128 stands for zero in the data rows.
Here are some points:
[170 153 166 154 131 158 156 161 142 148 144 150 133 152 149 151 132 144
 139 145 164 160 146 140 168 134 138 163 154 147 129 164 130 136 150 141
 159 135 156 160 137 166 170 169 128 162 162 152 139 157 158 141 155 133
 135 129 168 131 137 146 165 148 143 167]
[169 148 168 150 130 158 166 165 137 152 144 150 138 147 160 141 136 142
 148 145 164 161 141 143 166 133 132 164 155 151 129 154 129 146 159 137
 156 144 157 154 133 160 170 167 128 162 152 158 140 156 162 139 146 139
 135 131 170 135 131 134 168 153 149 163]
[170 163 167 152 129 150 160 165 144 148 139 156 131 162 153 150 140 152
 141 161 159 154 149 135 168 135 139 155 157 151 133 156 131 142 141 130
 158 138 164 162 134 164 169 170 128 166 137 146 158 145 147 146 148 132
 136 133 168 129 137 144 160 143 154 166]
[168 130 170 151 128 162 148 150 129 144 135 159 158 150 141 133 154 139
 142 166 169 139 166 136 170 155 146 152 154 135 145 164 129 157 161 148
 131 156 160 137 165 160 149 168 131 153 152 164 143 156 140 138 144 162
 133 132 163 146 137 158 141 134 147 167]
[170 148 166 160 128 161 152 162 143 144 152 151 135 150 158 150 136 149
 153 154 164 156 138 137 168 131 135 155 163 156 129 144 132 140 141 134
 167 145 157 164 137 160 168 169 129 158 142 162 139 159 154 148 147 146
 133 130 170 131 133 141 165 139 146 166]
[170 150 162 165 149 166 136 133 129 166 140 154 129 168 157 148 135 164
 162 170 161 135 143 141 169 155 146 156 145 139 131 160 142 164 156 132
 137 133 159 138 152 167 163 168 137 141 154 144 152 158 148 130 139 151
 128 150 160 131 147 146 158 144 153 134]
[146 161 169 142 135 152 151 152 133 136 158 137 138 148 141 150 160 166
 141 170 146 163 162 137 165 131 149 157 145 148 128 139 133 132 147 131
 156 159 170 162 139 167 160 164 135 166 140 134 156 144 158 155 153 129
 150 129 168 130 143 144 164 154 168 154]
[143 152 128 159 168 141 157 149 137 156 164 167 144 154 146 166 132 161
 136 138 139 134 142 156 146 164 169 144 151 137 170 152 170 158 153 150
 160 158 129 147 139 155 130 148 160 131 148 140 166 162 141 133 135 165
 145 163 131 135 150 162 129 154 168 133]
[168 158 168 156 129 147 157 158 139 139 149 142 131 160 143 146 148 159
 144 163 155 160 150 135 164 133 152 145 156 148 128 154 133 134 146 131
 162 154 166 165 137 170 167 170 129 164 138 140 153 144 162 150 151 136
 135 130 169 132 141 137 166 141 152 161]
[168 137 166 138 133 140 154 158 146 142 148 134 163 129 150 139 157 160
 164 129 165 167 148 153 147 133 131 168 156 152 128 144 131 137 156 151
 166 149 152 145 136 141 169 144 132 155 159 164 135 143 160 162 154 161
 146 130 170 150 135 141 170 158 139 162]
[148 144 129 153 169 139 152 141 133 168 159 151 156 137 157 160 130 163
 141 131 140 131 142 162 144 165 164 143 150 135 170 160 166 167 164 156
 161 150 132 148 146 154 136 147 154 128 158 146 152 168 134 137 129 170
 149 166 133 145 155 162 138 139 158 135]
[168 130 170 162 129 157 148 151 131 141 134 163 149 153 139 133 156 147
 144 166 170 146 165 137 168 142 140 164 161 138 133 158 128 154 156 145
 132 155 152 150 159 162 160 169 136 164 150 160 141 152 146 137 154 158
 129 135 166 144 131 148 139 135 143 167]
[170 131 134 155 153 143 156 165 160 167 150 152 163 131 168 148 129 130
 158 128 162 135 133 148 147 144 141 161 164 138 154 146 136 151 160 154
 168 144 132 152 139 156 157 166 129 137 158 159 141 169 146 135 133 170
 149 137 166 142 140 150 162 139 145 164]
[170 146 170 158 129 150 148 162 144 147 154 148 135 155 151 152 134 141
 137 157 160 153 133 137 166 136 138 162 159 139 128 158 131 142 160 139
 161 145 154 163 135 167 168 169 130 164 149 156 146 164 156 150 152 144
 131 129 168 132 133 143 165 140 141 166]
[170 154 166 156 133 151 159 164 141 156 149 139 132 154 143 152 131 141
 150 142 161 160 137 136 167 135 134 163 150 153 129 158 129 144 152 137
 164 146 158 155 133 165 170 169 128 157 146 162 147 162 160 140 145 148
 139 131 168 130 135 138 168 144 148 166]
[156 133 159 135 145 143 141 154 152 147 148 139 169 128 151 138 168 158
 168 129 150 166 162 156 141 137 131 170 152 158 129 131 136 132 146 150
 167 160 164 135 149 133 161 130 142 140 162 153 139 134 155 165 164 163
 154 144 166 157 146 137 170 160 148 144]
[137 139 130 146 164 134 166 160 144 161 162 160 169 129 156 163 133 149
 135 131 148 139 158 167 142 168 166 145 151 137 170 164 165 154 156 159
 150 157 132 146 147 140 131 141 153 129 155 152 152 168 135 144 133 170
 150 154 138 148 143 162 128 136 158 141]
[170 150 164 158 130 156 155 162 146 147 139 144 135 152 149 153 137 140
 144 138 164 160 136 133 166 131 141 165 162 151 128 160 129 145 154 135
 156 150 154 163 134 166 168 170 129 157 148 161 152 158 159 142 148 139
 137 133 168 132 131 143 167 141 146 169]
[170 151 163 158 131 150 153 166 142 156 139 148 141 146 152 143 135 134
 148 147 156 154 139 132 167 133 136 164 154 150 130 160 128 144 159 138
 158 140 160 164 137 166 168 170 129 161 155 157 152 162 162 149 145 144
 133 129 169 131 135 141 168 146 137 165]
[164 136 135 150 155 145 152 162 154 166 160 159 152 130 168 156 129 137
 144 128 160 148 137 153 147 148 140 156 162 134 150 154 133 151 169 163
 168 143 131 157 129 146 158 165 132 131 161 170 141 167 149 139 133 170
 141 142 166 138 144 139 164 135 146 158]
[168 134 170 156 128 158 147 152 133 141 131 163 149 146 137 135 158 144
 144 162 170 146 165 141 168 142 137 157 164 138 136 166 129 160 154 151
 132 161 153 150 155 156 154 169 140 160 143 164 148 162 139 139 148 159
 129 130 166 152 145 150 133 131 135 167]
[170 152 150 163 148 154 149 156 145 162 142 160 129 160 156 151 129 141
 153 140 164 143 134 133 168 144 137 154 168 135 139 164 132 148 158 138
 161 150 139 159 133 167 169 170 131 158 146 166 155 165 152 130 136 146
 128 131 166 141 135 137 157 147 144 162]
[150 160 170 139 131 152 158 151 137 136 154 137 138 146 144 147 158 166
 143 169 149 164 156 131 162 134 150 153 146 148 128 142 133 132 145 135
 156 159 170 162 139 168 161 163 135 167 141 133 157 144 164 155 154 130
 148 129 168 129 140 141 165 152 166 160]
[165 130 167 154 131 153 155 148 131 142 133 160 152 144 139 144 158 135
 137 162 170 146 166 140 170 152 138 166 157 137 141 163 129 164 146 145
 128 161 160 151 164 158 156 168 135 159 149 162 147 150 134 141 150 156
 129 133 169 154 132 148 136 143 139 168]
[138 141 135 144 155 132 133 147 151 158 148 149 170 129 150 145 168 161
 166 139 131 168 162 164 134 164 135 154 148 156 146 136 158 143 139 152
 162 152 159 137 156 133 150 129 170 130 165 141 137 128 144 167 157 166
 163 160 146 154 160 140 169 153 142 131]
[170 135 160 159 130 156 152 150 157 164 148 154 143 139 161 141 129 138
 150 134 162 148 131 149 164 137 132 165 166 145 133 151 131 140 152 160
 166 147 144 155 135 158 168 169 128 158 153 168 146 162 156 142 146 154
 144 129 170 133 139 137 163 136 141 167]
[169 148 166 146 131 160 157 162 143 156 137 144 139 158 150 146 135 150
 156 154 163 160 135 133 166 134 137 161 148 139 130 153 128 141 154 140
 167 158 155 159 133 164 170 170 129 165 144 151 141 152 164 147 149 138
 129 132 168 131 136 142 162 145 152 168]
[170 157 160 165 156 167 139 133 128 168 149 140 129 166 151 146 134 164
 161 170 158 141 150 138 168 158 143 156 136 137 139 162 133 166 152 131
 146 131 163 141 148 169 162 164 135 137 148 147 155 159 142 130 132 150
 129 154 160 135 145 144 153 152 154 144]
[169 147 138 168 156 154 146 149 155 168 143 170 131 170 148 153 131 140
 160 150 157 130 139 135 156 160 164 133 164 142 166 162 166 158 141 159
 154 161 129 137 145 158 136 163 152 139 137 152 165 146 150 128 144 141
 129 144 132 135 151 148 134 167 162 133]
[167 129 170 159 129 164 150 146 130 142 137 152 148 151 139 135 154 139
 133 166 170 140 166 137 168 149 144 157 160 134 138 164 132 160 161 143
 128 165 158 153 162 152 150 168 131 156 148 163 146 147 141 135 158 155
 131 133 162 156 141 154 144 136 145 169]
10 more points follow, each with its number after it:
[169 158 167 154 129 144 160 162 145 152 139 152 131 163 151 144 150 154
 138 168 157 156 148 137 164 133 150 143 158 146 129 160 133 141 149 134
 159 140 162 165 135 168 170 170 128 166 137 139 156 142 155 146 147 131
 135 130 166 132 136 141 161 148 153 164] 0
[170 149 137 168 154 154 147 152 156 167 141 166 131 170 150 152 131 143
 160 138 157 128 133 135 160 156 164 135 168 139 165 162 162 158 145 153
 158 159 129 141 144 161 144 169 146 142 140 155 166 151 148 129 139 134
 130 146 136 133 148 150 132 163 164 137] 1
[168 129 146 156 154 150 154 144 136 158 138 165 160 141 146 147 133 132
 139 143 169 129 156 145 160 161 151 157 166 130 170 159 135 166 158 164
 134 163 128 152 162 148 133 164 150 135 153 167 144 168 137 131 139 170
 137 149 148 152 142 155 131 140 141 162] 2
[136 143 133 141 154 128 140 158 164 150 148 156 170 129 148 142 164 147
 160 133 129 168 157 166 135 163 132 151 152 161 146 139 160 135 137 156
 165 153 154 146 152 134 149 131 169 131 166 145 137 130 144 170 159 168
 162 158 150 155 162 138 167 144 139 141] 3
[170 153 165 154 135 158 160 164 139 151 148 146 132 159 156 152 133 138
 140 150 162 160 137 143 167 134 141 164 156 142 128 149 129 144 150 139
 162 146 157 161 131 166 170 169 133 163 154 155 135 148 158 144 152 147
 131 130 168 129 141 137 166 136 145 168] 4
[165 136 169 159 129 156 150 149 133 138 135 160 141 167 141 146 164 145
 135 170 168 152 164 133 168 147 139 151 158 137 144 162 128 156 146 144
 131 160 157 155 162 166 158 170 132 163 140 153 154 150 139 130 148 152
 129 134 161 143 142 154 131 137 148 166] 5
[131 151 130 146 160 129 148 169 155 154 162 156 170 128 161 137 135 150
 135 129 133 162 146 166 138 164 147 156 152 145 168 158 165 139 142 157
 164 141 143 153 159 132 140 144 167 131 160 141 144 154 136 166 134 170
 148 168 152 149 163 150 139 133 137 158] 6
[170 147 166 155 129 158 160 161 150 153 146 150 131 152 156 145 139 137
 146 148 159 152 136 144 164 135 133 162 149 151 129 162 128 141 157 133
 166 140 160 156 135 165 170 169 130 164 154 158 144 154 163 143 141 142
 139 131 168 137 134 138 167 132 148 168] 7
[170 154 139 168 158 164 139 134 136 169 140 161 131 170 152 154 130 148
 163 165 153 129 144 141 166 160 162 144 159 135 157 158 156 168 150 146
 147 141 133 137 150 166 148 167 151 133 143 149 164 162 145 128 132 142
 129 152 138 131 146 155 135 160 156 137] 8
[168 150 167 160 131 159 156 164 146 152 136 147 133 160 157 148 134 145
 152 141 164 158 138 137 166 132 144 162 162 148 129 154 131 143 150 139
 161 142 158 165 133 163 170 170 128 156 144 151 137 154 155 141 153 146
 135 129 169 135 130 139 166 140 149 168] 9
Which three of these numbered points are nearest to each point below, looking only along the 5 directions in which the first points spread most? Their numbers follow each, nearest first.
[169 148 140 168 155 164 135 132 136 170 145 154 131 170 157 156 130 150
 161 163 160 128 146 138 166 160 162 143 159 137 166 162 158 168 147 150
 142 144 133 139 151 165 152 167 146 134 141 152 164 154 141 129 131 144
 129 148 139 133 149 153 137 158 156 135] > 8 1 2
[154 128 146 145 158 146 152 151 141 167 164 155 170 129 149 148 133 140
 139 134 168 132 158 156 154 160 144 160 159 133 169 165 141 163 157 164
 144 162 129 138 162 139 136 161 147 131 150 168 142 166 137 135 135 170
 143 150 148 156 152 153 131 130 137 166] > 2 6 1
[170 148 138 166 160 150 146 152 157 166 141 168 131 170 154 151 128 135
 156 146 158 129 132 133 162 152 163 135 168 137 167 161 164 155 147 156
 159 153 129 143 139 164 144 169 139 144 136 158 165 154 149 131 141 140
 130 142 137 133 148 150 134 160 162 145] > 1 8 2
[170 159 166 157 130 152 160 162 141 143 144 152 138 153 155 151 135 137
 154 148 156 163 136 137 164 133 140 168 154 146 131 150 129 139 142 132
 161 145 156 167 133 164 170 168 129 162 144 160 150 158 158 141 147 149
 135 128 169 131 134 139 166 148 146 165] > 4 9 7
[167 129 170 150 130 156 146 148 134 135 139 160 152 148 141 145 164 140
 138 166 170 144 163 132 168 147 133 159 152 133 144 162 128 161 151 142
 131 157 158 158 168 164 150 169 129 156 136 160 149 162 141 135 153 154
 131 137 165 155 139 154 143 137 146 166] > 5 2 0
[169 153 158 162 144 165 141 132 129 170 146 147 131 170 152 157 130 162
 164 166 161 133 139 142 166 160 154 151 141 145 143 164 156 167 154 137
 140 135 158 144 148 168 163 168 136 139 146 149 159 156 137 129 133 134
 128 150 160 131 150 155 138 148 152 135] > 8 1 5
[137 147 128 146 160 135 166 162 143 152 167 152 165 129 158 158 131 161
 133 129 137 149 148 163 139 159 169 151 155 138 170 157 168 144 160 148
 164 146 132 150 139 145 133 140 154 130 153 142 154 168 141 156 135 170
 156 164 136 144 150 162 131 134 166 141] > 6 1 3
[170 156 166 154 130 154 155 162 147 149 144 148 132 141 160 152 131 146
 157 153 163 160 145 133 167 138 137 162 148 139 129 158 129 142 151 137
 158 139 150 164 135 165 168 169 128 164 146 159 144 156 161 140 143 152
 134 135 168 131 133 141 166 136 150 170] > 9 7 4
[170 154 163 150 131 159 160 158 146 147 138 142 140 157 162 141 137 139
 148 150 162 158 137 135 164 135 133 152 155 141 128 154 129 143 148 134
 168 156 152 165 130 167 169 170 132 161 149 160 145 156 166 139 151 146
 136 129 166 133 131 144 164 144 153 168] > 4 9 7
[168 141 170 156 128 154 158 160 133 137 136 161 138 156 134 144 158 144
 139 169 167 150 166 131 170 147 150 148 152 132 137 165 130 155 152 145
 129 163 157 160 164 164 151 168 131 162 135 148 153 143 142 133 159 149
 129 140 162 146 146 154 135 139 141 166] > 5 0 4
[170 154 159 165 141 168 139 129 128 167 147 148 133 166 156 154 139 163
 160 164 160 131 149 144 168 155 150 158 141 135 134 162 135 164 158 129
 143 133 162 138 152 170 166 169 132 145 153 142 151 157 137 131 136 140
 130 152 156 137 148 146 161 150 146 144] > 8 1 5
[170 148 165 152 130 164 160 164 149 152 144 153 137 156 151 141 138 146
 146 150 160 166 137 133 168 139 139 154 157 143 129 155 128 144 145 131
 156 147 154 162 133 162 169 170 132 163 150 158 142 159 161 148 158 141
 136 129 168 131 135 140 166 134 135 167] > 4 9 7
[166 137 170 162 128 155 152 162 131 146 131 161 141 158 140 144 160 151
 141 169 168 145 164 133 168 144 152 148 150 137 135 166 130 157 149 136
 132 159 164 153 160 165 156 170 134 158 142 146 154 150 139 138 154 148
 129 139 163 143 133 147 129 135 156 167] > 5 0 4
[170 151 164 146 131 148 156 162 152 157 154 141 141 132 155 139 134 149
 159 140 164 163 133 137 168 131 133 167 152 145 128 136 130 143 150 137
 166 146 165 158 135 156 168 166 129 162 153 158 139 161 160 150 154 142
 147 129 169 144 138 135 170 148 144 160] > 7 4 9
[144 162 168 135 137 148 153 148 133 132 164 138 141 146 145 152 164 168
 140 170 149 160 160 136 163 134 156 154 144 147 128 139 135 129 150 130
 158 154 170 161 137 167 152 157 139 166 141 131 155 143 159 150 156 131
 158 129 166 133 142 146 165 162 169 151] > 0 4 9
[170 141 166 152 128 147 163 158 145 146 148 157 137 153 164 154 139 143
 149 148 164 158 144 135 167 135 139 166 154 140 129 151 130 141 152 133
 161 144 159 160 132 165 169 170 129 160 142 155 156 150 162 150 156 146
 133 131 168 131 136 134 168 138 137 162] > 4 9 7
[170 158 145 166 153 167 140 133 131 168 141 156 129 170 159 154 131 160
 162 165 161 130 139 135 166 158 154 151 150 134 152 163 157 168 150 133
 148 137 142 143 141 164 164 169 139 136 144 149 160 162 138 128 132 152
 129 155 144 135 148 146 137 156 147 146] > 8 1 2
[170 146 166 155 131 162 158 164 152 141 137 145 137 154 156 148 135 143
 142 146 162 160 135 144 163 130 133 150 153 148 129 157 131 139 150 134
 161 144 160 164 133 166 168 168 129 159 147 152 151 158 165 149 154 139
 138 128 169 132 140 136 170 141 156 167] > 4 9 7
[168 152 165 150 129 154 162 153 151 152 144 156 133 146 154 138 134 135
 156 147 166 155 139 136 169 139 140 157 160 145 128 142 131 137 150 135
 159 149 158 163 132 164 168 170 130 161 158 164 141 160 162 148 146 148
 144 133 170 129 131 137 166 143 141 167] > 7 9 4
[169 145 162 155 132 157 161 158 148 146 139 150 137 149 152 144 131 139
 151 159 166 162 141 135 167 133 138 158 160 148 129 152 130 136 154 143
 163 147 156 164 133 160 170 170 128 164 150 154 146 165 156 135 153 140
 141 129 168 131 137 134 166 144 142 168] > 4 9 7
[166 128 170 160 129 158 152 154 133 150 138 155 148 157 136 134 164 144
 135 168 170 149 162 131 169 139 133 160 150 137 146 166 132 161 153 148
 131 163 152 144 165 164 158 168 130 156 140 156 143 151 142 135 159 162
 139 129 154 145 147 146 141 137 141 167] > 5 0 4
[164 160 170 148 129 160 162 158 135 140 154 144 135 161 141 152 147 155
 146 166 157 156 148 134 166 133 142 151 145 158 128 150 131 132 143 131
 159 152 168 164 139 167 170 169 130 163 146 138 150 144 153 149 154 139
 137 133 168 129 136 137 165 141 156 162] > 0 4 9
[170 158 164 156 129 153 152 158 137 156 150 143 133 154 151 132 134 140
 149 141 161 162 138 142 168 136 147 163 154 148 131 157 130 150 152 137
 162 144 160 160 131 165 169 170 129 166 148 166 145 155 159 146 146 139
 135 128 168 133 144 135 167 139 141 164] > 9 7 4
[169 152 164 154 129 156 155 160 141 142 139 147 135 158 140 148 143 145
 159 153 162 161 137 133 163 133 144 156 148 151 129 152 130 139 146 136
 166 150 164 160 135 165 170 170 131 168 149 158 150 162 154 144 157 134
 138 128 166 137 132 131 168 146 141 167] > 4 9 7
[170 154 160 163 143 164 140 131 128 165 137 151 131 168 162 155 141 166
 158 164 162 138 153 137 170 148 146 154 135 136 133 158 146 169 156 135
 149 129 159 139 147 168 167 166 134 144 141 144 156 157 142 129 132 145
 130 160 161 133 150 150 152 152 148 139] > 8 1 0
[137 142 133 140 154 128 141 160 164 150 148 156 169 129 150 143 162 149
 160 134 129 170 158 166 135 163 133 152 151 159 146 139 162 135 137 157
 165 152 153 146 155 131 148 132 170 130 166 144 136 131 144 168 158 167
 164 156 147 154 161 138 168 145 139 141] > 3 6 2
[170 152 137 168 158 151 147 152 153 163 144 168 131 170 148 154 131 139
 155 144 160 129 139 135 160 159 166 133 164 146 167 162 164 158 145 156
 157 156 128 135 138 161 141 169 142 140 137 154 166 150 149 129 143 136
 130 146 134 132 150 148 133 165 162 141] > 1 8 2
[170 142 165 155 129 146 153 160 147 149 145 154 138 156 158 148 135 146
 151 148 163 152 133 143 168 139 135 157 156 150 128 160 131 134 161 132
 162 144 158 162 133 166 169 170 129 164 140 154 144 159 166 152 150 141
 139 131 167 130 137 137 164 136 141 168] > 4 9 7
[136 142 135 141 156 128 139 158 163 150 144 154 170 129 150 143 164 146
 160 133 129 169 158 166 134 160 131 151 149 162 145 138 161 135 137 155
 165 152 153 147 154 133 152 132 167 131 166 146 137 130 144 170 159 168
 164 157 148 156 162 140 168 148 139 141] > 3 6 2
[170 151 165 150 133 154 158 156 148 160 146 150 134 155 157 135 131 137
 148 145 166 156 136 140 161 132 135 164 159 152 129 143 129 141 164 139
 162 144 149 163 133 158 168 170 128 152 154 162 141 160 167 138 153 142
 131 130 168 146 139 144 169 137 147 166] > 7 9 4
[136 146 128 143 162 132 164 164 145 154 166 156 165 130 158 159 131 158
 133 129 137 148 147 163 137 161 168 150 152 139 170 156 167 146 155 149
 169 150 131 151 138 142 134 144 153 129 160 144 152 168 140 157 135 170
 154 162 139 141 148 160 135 133 166 141] > 6 1 3
[170 162 166 160 131 148 147 154 151 150 144 146 133 153 156 140 135 148
 150 152 155 161 141 137 166 131 137 164 160 162 128 159 129 141 156 138
 152 144 154 165 136 163 168 170 130 164 149 158 143 157 158 139 146 145
 134 129 167 133 132 135 169 139 142 168] > 9 7 4
[128 146 130 148 161 129 144 168 146 154 157 158 169 129 158 142 138 149
 133 131 135 150 155 164 139 166 159 156 154 137 170 160 167 144 148 160
 150 145 141 153 165 134 135 143 166 131 151 139 152 162 136 162 137 170
 141 168 147 152 164 156 133 132 140 163] > 6 3 2
[170 160 162 156 131 157 152 158 140 150 144 147 133 149 154 144 137 151
 152 158 161 160 134 133 166 137 132 164 150 148 129 156 128 143 162 139
 166 146 155 165 136 164 170 168 130 163 146 159 139 154 153 141 148 145
 138 129 169 135 135 131 167 141 142 168] > 9 7 4
[160 163 169 152 129 156 154 157 140 137 146 145 135 159 143 149 151 160
 141 170 155 162 153 139 165 134 150 148 147 150 128 146 132 136 142 131
 158 156 170 164 138 168 167 168 130 166 139 133 148 144 158 144 154 133
 141 129 166 131 137 135 164 152 161 162] > 0 4 9
[169 145 164 150 133 160 160 157 148 153 139 143 129 154 158 152 134 140
 144 146 156 156 149 137 163 132 139 162 147 148 130 165 128 142 154 133
 166 141 162 166 135 167 170 170 129 158 146 159 151 161 155 150 152 136
 137 131 168 138 131 135 168 141 144 164] > 4 9 7
[155 131 133 146 159 139 160 156 143 162 152 167 169 129 150 144 132 140
 135 133 166 137 158 158 149 161 156 151 160 134 170 164 142 165 157 163
 147 166 129 141 152 141 137 154 148 128 162 168 145 168 136 144 131 170
 139 150 138 153 146 154 130 135 148 164] > 2 6 1
[170 147 161 160 135 167 135 129 128 165 144 151 131 169 156 154 134 163
 164 168 159 136 137 142 166 156 154 157 141 141 131 160 137 170 158 133
 139 132 162 146 158 166 164 168 133 144 138 143 149 162 139 129 146 150
 130 153 155 140 150 148 152 152 148 145] > 8 1 5
[139 139 143 137 152 129 136 150 158 153 144 150 169 130 149 144 168 156
 165 138 131 170 163 160 133 154 133 158 151 162 141 131 160 132 140 156
 162 159 154 142 155 135 148 129 166 135 164 146 141 128 148 168 167 166
 164 145 147 152 161 137 170 157 146 134] > 3 6 2
[170 153 170 156 130 143 164 161 147 152 142 139 132 151 160 150 135 150
 144 156 158 155 129 138 169 137 144 160 159 152 128 149 131 141 146 135
 158 154 157 162 136 166 168 168 129 164 148 162 139 154 163 146 141 134
 145 131 165 133 133 137 166 140 148 167] > 4 9 7
[170 152 166 162 129 154 150 153 148 147 144 146 131 145 149 144 137 140
 158 151 169 156 141 133 167 133 139 162 160 143 128 152 129 141 157 136
 164 142 156 163 131 160 168 170 130 158 159 154 155 161 165 150 146 132
 139 135 168 134 135 137 166 138 148 164] > 9 4 7
[170 145 164 154 129 146 162 159 144 161 139 154 132 162 150 146 133 141
 149 157 164 156 141 135 166 135 142 158 163 147 129 152 133 151 148 131
 153 144 158 165 137 167 169 170 128 160 155 156 150 152 160 136 143 148
 134 131 168 130 140 138 166 137 139 168] > 9 4 7
[156 130 137 143 153 137 152 159 139 166 148 155 170 129 151 150 134 139
 138 131 168 132 163 161 148 162 154 162 165 135 169 166 141 160 160 164
 144 164 128 145 157 141 135 150 149 129 158 167 144 168 136 142 133 170
 140 152 147 158 146 154 131 133 146 156] > 2 6 1
[137 141 137 139 155 129 138 158 163 152 145 153 170 128 148 143 164 148
 162 133 131 169 162 166 134 158 131 156 149 161 146 135 160 135 141 156
 165 152 154 144 150 133 150 132 168 130 166 146 136 129 144 168 159 167
 164 157 151 154 160 140 170 147 142 139] > 3 6 2
[167 133 169 156 129 158 147 150 130 134 137 154 148 155 135 138 159 141
 141 166 170 148 164 135 170 143 145 158 157 132 149 164 128 154 140 137
 129 160 161 150 162 166 152 168 133 163 146 156 153 152 146 136 162 160
 131 131 165 144 144 151 142 139 139 168] > 5 0 4
[170 153 164 146 135 158 154 160 143 152 147 154 133 157 158 148 133 138
 152 144 156 162 139 142 162 140 144 166 155 149 129 156 131 141 146 137
 160 137 150 164 132 168 170 169 129 165 150 159 139 163 161 145 151 148
 135 128 167 130 134 136 166 141 131 168] > 7 9 4
[135 148 128 144 160 133 164 162 147 152 167 151 166 130 156 160 133 161
 132 129 139 149 146 165 137 159 170 153 152 138 168 158 168 145 156 150
 163 144 135 150 139 143 131 142 155 129 154 140 157 169 141 154 137 170
 158 164 136 146 148 162 131 134 166 141] > 6 1 3
[162 160 170 148 129 156 159 158 139 137 154 144 135 153 141 148 149 158
 141 163 155 164 152 132 166 133 144 147 146 150 128 145 134 131 146 133
 161 150 170 164 136 167 169 168 131 166 140 139 152 143 157 154 156 135
 137 130 168 129 138 142 165 151 160 162] > 0 4 9
[170 156 160 165 141 168 148 129 128 167 136 143 131 164 158 144 137 162
 162 166 156 132 150 137 169 152 152 159 155 149 131 154 138 170 158 139
 140 135 163 147 146 164 168 166 134 151 146 141 148 160 145 130 133 139
 129 157 161 135 142 144 150 153 154 133] > 8 1 0
[142 137 145 140 152 130 139 146 158 148 146 143 170 128 147 144 168 157
 166 133 137 169 164 159 134 154 131 164 153 158 139 132 150 135 141 154
 168 162 156 141 150 131 152 129 160 133 165 151 136 129 148 167 166 163
 162 149 156 155 161 138 170 160 144 135] > 3 6 7
[167 135 168 160 128 164 155 152 130 139 139 154 141 156 134 150 162 140
 142 170 170 148 166 141 168 146 137 152 157 136 133 163 129 161 148 138
 129 154 164 150 159 165 156 169 132 158 145 146 160 144 131 135 147 158
 133 137 162 153 131 151 144 149 143 166] > 5 0 4
[170 141 166 150 131 152 158 162 148 153 139 144 133 150 161 151 139 140
 148 154 164 160 137 133 167 129 137 162 160 152 129 154 128 136 156 141
 159 134 155 164 138 165 169 170 131 157 158 156 146 146 163 149 147 145
 135 130 166 132 135 143 168 144 142 168] > 7 9 4
[134 150 128 143 158 136 167 161 145 144 168 148 164 129 153 159 133 163
 132 129 140 156 152 162 139 162 169 154 149 138 166 155 170 144 160 146
 160 137 135 151 142 147 130 141 154 131 152 137 156 168 146 157 141 170
 158 164 135 148 150 165 131 133 166 139] > 6 3 1
[170 148 167 162 135 150 158 154 146 152 141 154 131 160 156 144 140 144
 152 142 161 155 131 132 166 137 134 162 153 146 129 149 129 138 151 133
 163 145 158 164 133 165 169 168 130 164 160 159 147 150 156 141 143 137
 139 128 170 135 139 136 166 157 148 168] > 9 7 4
[143 161 168 139 139 152 152 148 133 133 163 135 141 147 141 154 165 169
 137 170 146 160 164 136 160 132 156 155 145 146 128 137 135 129 148 130
 156 157 170 162 138 167 149 153 140 166 142 131 158 144 158 151 159 131
 154 129 166 134 144 150 164 162 168 150] > 0 4 9
[168 132 156 169 152 155 146 154 135 164 133 168 144 167 145 139 137 135
 146 159 170 129 149 138 166 158 156 142 165 131 166 163 148 164 150 153
 133 161 131 140 157 154 136 170 141 148 134 162 162 152 137 129 143 160
 130 139 141 144 147 158 128 150 151 160] > 2 1 8
[169 146 166 158 131 153 160 162 150 152 138 159 132 148 164 149 137 144
 150 146 156 157 136 133 167 129 133 148 160 141 130 156 129 161 151 135
 163 147 158 162 134 168 170 170 128 166 154 152 143 154 155 139 141 144
 137 131 168 139 135 140 164 142 145 165] > 9 7 4
[170 149 165 152 129 153 148 164 156 155 143 152 132 139 160 141 134 146
 148 144 166 160 136 133 168 137 131 156 158 142 128 159 131 141 154 138
 163 145 157 166 137 161 167 170 130 162 144 158 140 154 162 135 151 147
 135 129 168 133 139 150 169 146 150 164] > 7 9 4
[167 159 166 161 129 153 158 158 144 145 140 160 130 166 144 150 141 149
 139 162 156 156 147 137 169 137 142 155 150 154 128 163 131 141 146 133
 160 151 162 165 133 170 168 170 136 164 138 139 148 152 146 143 154 134
 135 129 168 131 132 135 152 148 157 164] > 0 4 9
[141 139 143 140 149 129 137 156 162 156 146 148 170 128 148 144 168 150
 164 135 132 169 163 160 133 160 131 161 152 158 139 135 150 134 141 154
 167 159 157 142 152 133 151 130 166 131 165 145 137 129 146 168 162 166
 164 147 154 155 158 138 170 153 144 136] > 3 6 7
[170 155 166 157 133 152 163 162 142 149 150 156 133 154 146 146 139 144
 141 150 160 158 147 136 167 132 135 164 153 145 131 148 129 148 151 138
 160 139 158 161 135 166 168 170 128 164 152 156 143 154 162 144 159 140
 134 129 168 130 131 137 165 137 141 169] > 4 9 7
[166 131 170 151 129 160 156 154 134 145 133 152 139 160 138 137 153 144
 143 167 170 142 168 136 168 146 150 164 149 135 141 162 129 154 148 147
 131 156 158 146 165 162 163 169 128 161 144 158 148 157 139 140 159 152
 130 135 164 155 141 150 137 133 132 166] > 5 0 9
[153 160 170 143 129 151 156 152 133 134 157 144 137 149 147 148 158 168
 139 169 150 162 152 137 167 138 146 154 144 148 128 140 131 131 145 133
 161 155 170 162 136 166 163 164 135 168 142 135 150 141 159 154 158 130
 146 129 166 132 141 139 165 156 164 160] > 0 4 9
[166 141 170 156 128 160 151 157 139 143 133 160 142 164 141 140 162 152
 132 168 168 148 163 130 170 148 144 144 158 137 136 166 131 153 146 137
 129 156 164 154 161 165 158 169 135 162 138 150 154 147 135 139 155 152
 129 134 159 145 131 146 133 149 150 167] > 5 0 4
[169 151 164 150 129 154 158 160 156 150 148 139 133 156 153 146 137 140
 146 147 162 159 139 141 166 137 131 162 154 142 128 168 129 135 152 136
 161 143 155 160 133 165 167 170 131 166 148 163 152 157 158 145 144 141
 138 130 168 134 132 135 170 149 144 164] > 4 9 7
[166 131 169 151 129 153 149 154 130 144 132 156 150 152 137 142 163 141
 141 170 170 146 167 135 168 152 144 156 159 135 139 161 129 160 157 143
 128 158 162 147 164 164 148 165 136 162 146 160 145 148 140 138 154 155
 133 133 166 158 137 150 139 131 134 168] > 5 2 0
